In the data rows, zero lies at 4.5, halfway between 4 and 5.
Some points, each followed by its number:
[6 8 3 3 2 3 7 3 1 2 2 0 4 3 4 5 2 4 5 4 6 4 7 5] 0
[4 8 5 4 2 5 2 5 7 5 3 3 3 5 5 2 4 4 4 6 5 4 2 5] 1
[5 5 4 3 4 6 1 7 0 4 2 7 5 3 3 4 3 3 3 5 6 4 8 6] 2
[3 5 6 2 3 4 3 2 2 6 5 2 3 3 3 5 2 4 6 5 2 6 3 7] 3
[5 1 3 6 4 0 7 6 6 5 3 6 8 6 5 4 9 8 4 5 6 7 2 2] 4
[5 3 3 4 3 6 3 3 2 5 3 3 5 4 4 2 3 4 2 7 3 8 6 7] 5
[5 3 3 4 3 6 3 3 2 5 4 3 5 3 4 3 3 5 3 7 4 8 6 8] 6
[4 3 6 5 7 5 4 5 7 6 7 6 5 5 5 5 5 4 5 5 4 4 4 4] 7
[5 4 5 5 6 5 4 5 6 6 7 6 5 5 5 5 5 4 5 4 3 4 3 4] 8
[5 9 5 4 2 5 2 4 7 5 3 2 3 5 4 2 4 4 4 6 5 4 1 5] 9
[5 4 3 4 3 6 3 3 2 5 4 3 5 3 4 3 4 5 3 7 4 8 6 7] 10
[5 3 4 6 7 4 7 4 7 4 7 5 5 5 6 6 6 4 5 2 4 3 5 2] 11
[4 4 6 6 7 2 8 3 7 4 7 3 4 5 5 6 6 5 6 3 3 4 3 1] 12
[4 8 5 4 2 5 2 5 6 5 2 2 3 4 4 2 3 4 4 6 5 3 2 5] 13
[5 5 3 4 2 9 2 5 3 4 3 4 4 4 5 1 2 2 1 7 6 5 7 8] 14
[5 6 4 3 5 7 2 7 0 4 3 8 5 3 4 4 4 4 3 5 6 3 8 6] 15
[6 4 4 3 3 5 8 5 6 5 3 2 5 8 6 6 6 5 6 3 9 6 4 7] 16
[4 3 5 6 7 4 7 4 6 4 6 6 5 6 5 7 6 5 5 3 5 4 5 3] 17
[5 6 4 3 5 6 3 7 0 4 2 7 5 3 3 4 4 3 3 6 7 3 8 6] 18
[4 4 5 6 6 1 7 3 8 4 7 3 4 5 4 6 5 5 6 3 3 4 3 2] 19
[5 5 6 5 6 4 7 4 6 5 6 4 5 6 5 6 5 4 6 2 6 3 5 4] 20
[5 1 4 6 4 0 7 6 6 4 3 7 7 6 4 4 9 9 4 5 5 7 1 3] 21
[4 5 4 3 2 6 2 4 0 5 3 5 5 4 3 3 2 4 3 7 5 6 6 7] 22
[3 0 4 6 9 0 8 3 6 6 7 6 5 5 4 9 8 6 7 3 6 5 4 3] 23
[4 4 5 5 8 4 5 6 4 4 6 8 6 5 5 6 5 4 4 3 4 1 6 2] 24
[5 4 5 6 6 1 7 3 8 4 7 3 4 5 4 6 5 5 7 3 3 4 3 2] 25
[6 5 4 4 2 6 5 1 2 4 3 0 4 4 5 3 2 4 4 6 5 7 6 7] 26
New points follow, each followed by the numbers of its three nearest points above, smallest number first.
[6 4 4 4 6 5 8 4 5 4 6 4 5 6 5 7 5 3 5 2 6 2 6 4] 11 17 20
[3 1 5 5 7 5 5 4 7 7 7 6 4 6 4 6 6 5 5 4 5 5 4 5] 7 8 17
[6 4 4 4 3 4 8 5 5 5 3 2 6 7 6 5 6 5 6 3 9 6 4 6] 16 17 20
[6 7 4 6 4 3 5 3 4 3 3 2 4 3 4 4 3 5 4 4 4 6 5 3] 0 10 26
[6 7 3 4 3 9 1 6 1 2 2 5 5 3 5 1 1 3 0 6 5 3 9 5] 2 14 15
[6 5 3 3 2 7 6 4 3 5 2 2 4 4 4 4 3 3 4 5 8 6 6 8] 6 10 26
[4 4 4 7 9 2 6 6 5 3 6 8 6 5 5 6 6 6 4 3 4 0 6 0] 11 17 24
[6 4 4 4 4 4 8 5 6 5 3 2 6 8 5 6 6 5 6 3 9 6 4 7] 16 17 20
[5 4 4 5 3 7 3 8 4 3 3 8 7 6 5 3 5 6 2 5 5 3 6 4] 2 15 18
[6 4 4 4 3 5 8 5 6 4 3 2 6 7 5 6 6 5 6 3 9 6 4 7] 16 17 20
[6 4 4 4 4 4 8 5 6 4 3 2 5 7 5 5 6 5 6 4 9 5 4 6] 16 17 20
